Small tables with named rows and columns. After each table, cells are looked up by row and column.

Table ropipul
|  | kav | bev | susobag | lof | zub |
|---|---|---|---|---|---|
| diboz | 158 | 122 | 156 | 10 | 147 |
| rudo | 184 | 95 | 165 | 107 | 159 |
| gog | 114 | 82 | 152 | 67 | 123 |
| sulur | 139 | 63 | 139 | 83 | 116 |
| faf | 85 | 58 | 97 | 96 | 99 |
| bapida | 159 | 126 | 93 | 74 | 69 |
| kazo | 216 | 150 | 126 | 65 | 87 |
| kon | 166 | 85 | 167 | 128 | 104 |
| fid | 173 | 97 | 116 | 179 | 97 |
| ven | 7 | 75 | 132 | 100 | 78 |
| dev | 166 | 105 | 82 | 80 | 71 |

susobag of faf is 97
bev of faf is 58
bev of dev is 105
kav of gog is 114
zub of faf is 99
kav of bapida is 159
zub of diboz is 147
kav of kon is 166
bev of sulur is 63
zub of ven is 78
kav of kazo is 216
susobag of bapida is 93
Which row has the largest susobag? kon

mekorim:
,paka,batog,fuvifo,des,pimob,dadu,kadori,duz
pidir,-0.15,0.11,0.74,0.55,-0.12,-0.33,-0.29,0.34
duf,0.52,-0.15,0.28,-0.85,0.37,-0.18,-0.44,0.08
bon,-0.29,-0.81,0.27,-0.07,0.10,0.75,0.21,-0.19
duzo,0.32,-0.09,-0.46,0.24,-0.06,0.19,-0.55,-0.11
sinubib,-0.89,0.10,0.28,-0.05,0.03,0.28,-0.73,0.36
dok,0.68,0.21,-0.34,0.01,-0.01,0.52,-0.61,-0.07
kepuzip,-0.63,-0.58,0.16,-0.26,0.01,0.75,-0.12,0.32
nubir,-0.38,0.10,0.79,0.42,-0.22,-0.18,-0.59,0.23
lonaf,-0.27,-0.75,0.27,-0.05,0.20,0.70,0.21,-0.34
debu,-0.30,-0.48,0.28,0.08,0.49,0.46,0.19,-0.75
roruna,-0.79,-0.37,0.05,-0.25,0.09,0.65,-0.34,0.39
sab,-0.50,0.12,0.74,0.36,-0.21,-0.10,-0.66,0.24

What is the duz of kepuzip in mekorim? 0.32
What is the duz of duzo in mekorim? -0.11
What is the paka of roruna in mekorim? -0.79
What is the fuvifo of bon in mekorim? 0.27
What is the paka of lonaf in mekorim? -0.27
What is the pimob of duf in mekorim? 0.37
What is the fuvifo of dok in mekorim? -0.34

tepubi:
|  | botob | vodise | loroniv | tiz | fabe | baviri | bonek | bupusa |
|---|---|---|---|---|---|---|---|---|
| fub | -12 | -141 | -504 | 148 | 570 | 544 | -353 | -823 |
| busifi | -12 | -541 | -627 | 105 | 242 | -305 | -353 | -965 |
| nozis | 651 | -208 | 442 | 105 | 242 | -270 | 422 | -184 |

fub, tiz -> 148
busifi, loroniv -> -627
busifi, fabe -> 242
nozis, botob -> 651
nozis, vodise -> -208
fub, fabe -> 570
busifi, botob -> -12
nozis, loroniv -> 442
busifi, baviri -> -305
fub, baviri -> 544
fub, vodise -> -141
fub, botob -> -12

kure
|  | liramik | git | niz | tepama |
|---|---|---|---|---|
| zez | 79.6 | 77.8 | 24.7 | 77.9 |
| kozunob | 12.7 | 13.7 | 78.6 | 82.3 |
| zug | 84.7 | 89.1 | 13.8 | 16.2 |
| bisepin | 88.3 | 90.6 | 52.5 | 10.2 |
| luzizuz | 80.3 | 82.7 | 38.7 | 14.8 |
| vadate | 18.6 | 13.1 | 89.5 | 79.9 |

kozunob, liramik => 12.7
luzizuz, tepama => 14.8
zug, git => 89.1
zug, niz => 13.8
luzizuz, niz => 38.7
bisepin, git => 90.6
vadate, tepama => 79.9
vadate, liramik => 18.6
zug, liramik => 84.7
zez, liramik => 79.6
zez, git => 77.8
luzizuz, liramik => 80.3
Which row has the largest niz? vadate

